(in the rows, 128 means zero)
Which row each row swaps with, under one turn or mirror
The rows were stretched afterwards, more along some directions than others.
k35: [105 119 122 116 103 147 128 125 141 136 121 132 159 117 117 112  94]
k682: [107  99 136 111 106 119 106 114 145 132  88 106 138 119 119 129 115]
k722: [102 118 122 116 101 149 131 124 142 133 119 134 160 119 118 115  91]
k444: [108 104 132 141 114 140 118 135 127 119 103 116 124 125 131 118 125]
k688: [ 99 113 112  99 132 146 128 103 155 135 109 142 173  83 145 119  97]
k19: [101 110 115 107 133 146 129 100 151 130 108 138 168  89 149 121  99]
k244: [ 93 109 122  94 118 146 133  88 160 122  86 125 169  89 130 110  99]
k101: [102 113 111 108 132 149 133 107 145 131 114 143 168  90 150 114 100]
k110: [ 87 130 115 107 116 137 125 106 147 132  84 126 130 109 130 106  88]
k684: [ 89 133 115 108 117 137 127 113 145 133  89 129 125 110 136 108  91]
k594: [ 89 137 110 107 117 142 129 111 145 134  87 137 125 112 136 110  86]
k237: [103 112 115 106 133 147 130 105 151 132 111 142 168  88 147 117  96]
k240: [ 90 134 115 115 112 140 128 110 140 132  90 134 121 119 133 114  87]
k172: [110 103 129 142 111 146 118 140 124 117 106 116 120 129 128 118 122]
k353: [ 86 136 113 109 117 137 124 112 144 128  83 128 123 114 133 112  88]
k827: [103  97 136 112 106 116 107 116 143 128  89 103 135 122 122 127 119]
k43: [ 95 101 126 101 115 144 135  92 155 120  93 121 174  93 128 104 102]
k347: [100 113 107 105 130 150 130 104 149 130 112 142 168  88 148 117  94]
k878: [ 86 134 114 108 115 138 128 112 148 132  84 129 125 114 132 111  91]
k602: [114 108 128 140 114 141 113 133 124 123 106 120 113 128 132 124 121]
k291: [ 94 104 126  98 117 148 142  92 156 121  91 125 175  92 132 105 101]
k407: [107 101 135 112 102 115 110 114 137 131  92 104 138 124 123 124 122]
k879: [ 91 134 116 112 118 138 127 110 144 133  84 133 125 114 133 109  88]
k769: [106 102 135 115 109 113 101 116 142 126  92  98 137 118 120 126 120]
k904: [ 96 113 124  98 115 150 141  89 153 122  91 132 171  96 132 111  97]
k350: [111 104 132 144 111 138 111 136 123 121 105 115 114 130 129 120 123]
k32: [106  99 135 110 106 119 107 116 142 127  92 102 139 121 120 128 118]
k720: [111 104 128 140 108 144 118 140 124 124 104 120 121 127 130 117 121]
k757: [ 97 109 110 105 128 150 129 109 152 128 112 142 170  88 145 119  96]
k933: [ 92 131 119 114 113 138 125 113 141 135  88 130 120 118 132 111  90]
k768: [109 105 126 137 113 139 117 137 125 123 106 115 122 123 132 115 125]
k565: [104 113 129 127  97 147 130 127 137 131 118 131 151 130 116 117  95]
k450: [ 91 132 117 114 113 137 127 115 143 131  83 128 122 121 133 111  92]
k660: [ 96 108 122  95 119 150 135  87 158 123  87 127 174  91 128 111  96]
k526: [102 113 126 117 100 149 137 125 143 139 118 134 161 118 119 110  91]
k389: [ 96 108 123  94 120 145 134  88 156 121  89 120 175  91 127 106  99]
k459: [111 101 129 142 112 141 115 136 124 121 104 118 118 125 130 116 122]
k951: [112 100 130 140 112 143 117 134 124 119 102 117 121 127 131 117 127]
k129: [ 98 115 110 102 132 147 129 104 153 130 109 142 172  84 148 118  99]
k678: [ 99 114 111 107 133 145 127 102 149 129 111 139 163  88 150 123 100]
k349: [ 95 113 120  96 119 150 139  87 156 125  96 129 172  89 131 109  94]
k574: [111 102 126 137 117 141 113 135 128 124 108 117 123 120 132 116 121]
k668: [103 112 113 109 127 150 130 109 146 128 113 144 161  94 149 123 102]
k942: [ 94 113 119  96 118 150 137  87 157 126  97 129 176  85 131 108  90]
k203: [107 119 122 114 101 149 130 127 145 141 121 139 154 121 121 118  95]
k821: [ 94 102 127 102 114 145 135  90 154 119  89 125 174  92 127 108  98]
k480: [109 107 132 109 108 117 101 116 140 133  95 104 130 120 121 129 114]
k364: [107 115 124 122 101 147 131 124 138 137 121 134 158 121 120 110  90]

k722 swaps with k32
k35 swaps with k827
k407 swaps with k203
k682 swaps with k364

